Where one turn sends some rows of the set: a few examples, then the rows asked
Poku: [-24   0 -20   7 -12 -15  21 -16  -3 -32 -25  10]
sata: [  1  15  16   1 -45  29 -14  13  19  -1   0 -12]
lamev: [ -7 -45   1  -2  -8   3  21  -5   4  13   9  -8]
Vupo: [ 15  43 -12  10 -11   9 -11  -9  11 -10 -40 -21]
Simav: [-16  42 -36   4  17  13  20 -16  12  17 -10   9]
zad: [ 20  39   1   5 -23   2  21   5  21 -27   0  29]
zegi: [  7  20  29  20  -9  28  -2 -17 -12 -28 -14  11]
Ror: [ 22  19  27  27 -12  -1  16 -14 -33   8 -33   2]
kop: [29  9 17 -2 -7 19  2 31 18 40  4  7]
sudad: [-11   0  20   9  17  -3  10 -28 -17  34   4 -11]
duseg: [-19  16 -36   3 -18  -2  -6  13  35   4  13   0]
peput: [-13  23 -18  15   8 -40  19 -10   4   9  -1 -27]
zer: [ 13   2 -25   6  -3  -6  37  18  34   9   6  26]
keze: [ -9 -21 -27  11   2   2  -3   7  13 -11 -33  -3]
geta: [  4 -10 -24  12  27  16  -7 -16  -4   0 -23 -15]
Fani: [ -8   7  -4   3 -23   4 -12 -17   3  12 -10 -51]
dele: [-32  21 -28  19  10  -7  28  -3  16  26 -20   2]
befa: [-13 -15   8  24 -49  -5  23  11  -5  -3 -15  10]
ruf: [ 23   4  14   6  24   0  41 -25  -9  -1  -2  25]
Logi: [-3 26 20 13  4 -9 20  3 15 11 40 19]
vanab: [ 8 42 26  9 -3 28 10 -3  5 -5  2 33]
beva: [  3 -29 -31   8 -13  -6  22   5  10  10 -24 -28]
kon: [ 40   3  37   0 -29  16  15  -8   8   6   6 -16]
tobov: [ -6  -4 -19  14 -21 -33   3   8  11  16  -8 -36]
sevap: [23  7 -9 -5 11 44 29  2 14 20 18  2]
seko: [ 15  -8 -26  -5 -35  10  26  20  22  -5  -3 -27]
lurib: [ 15  11   5  25 -12  -5  42  18  23  21   5  34]
rekab: [ 21  25  15   2  -4  42  42 -12   0   3  -7  19]
monad: [ -6  -3   7   3 -50   0  43   5   5 -19  -3  16]
vuk: [ 24  53  -1  10   4   6  -1 -12  19  23  14 -10]
vudet: [ 10  54  32  13 -15   8  16  -4   2  14  22   8]
buk: [-17  -6 -15  18  -8 -24 -23  16  17  -3 -14  -9]
zeli: [ 14  55   4  12 -11   8  20  -1  10   5 -45  -9]
teno: [ -6 -17  11  21 -23 -11 -12  16  21 -24   7   7]
zin: [ 11  50   6   1 -31   3  40 -12  -2  -8  -2 -26]
Tum: [ 22 -13  17   6  -1   4  -8  15  22  36  19  -2]
zofi: [-15  -6  -3  10  13   6  -4  -3 -18  43 -10  -9]
vonu: [ 16   6  21  15 -16 -23  26 -22 -19  -9 -32 -11]
suk: [-12  12   0  -2 -43  19  -2  25  21   4 -28 -17]
Zov: [ 19  36  24   1 -19  18  44 -14  -4  22  13  -6]

lurib moves to suk
beva moves to vanab
Where do these go?
zin moves to geta
monad moves to Vupo
kon moves to Poku

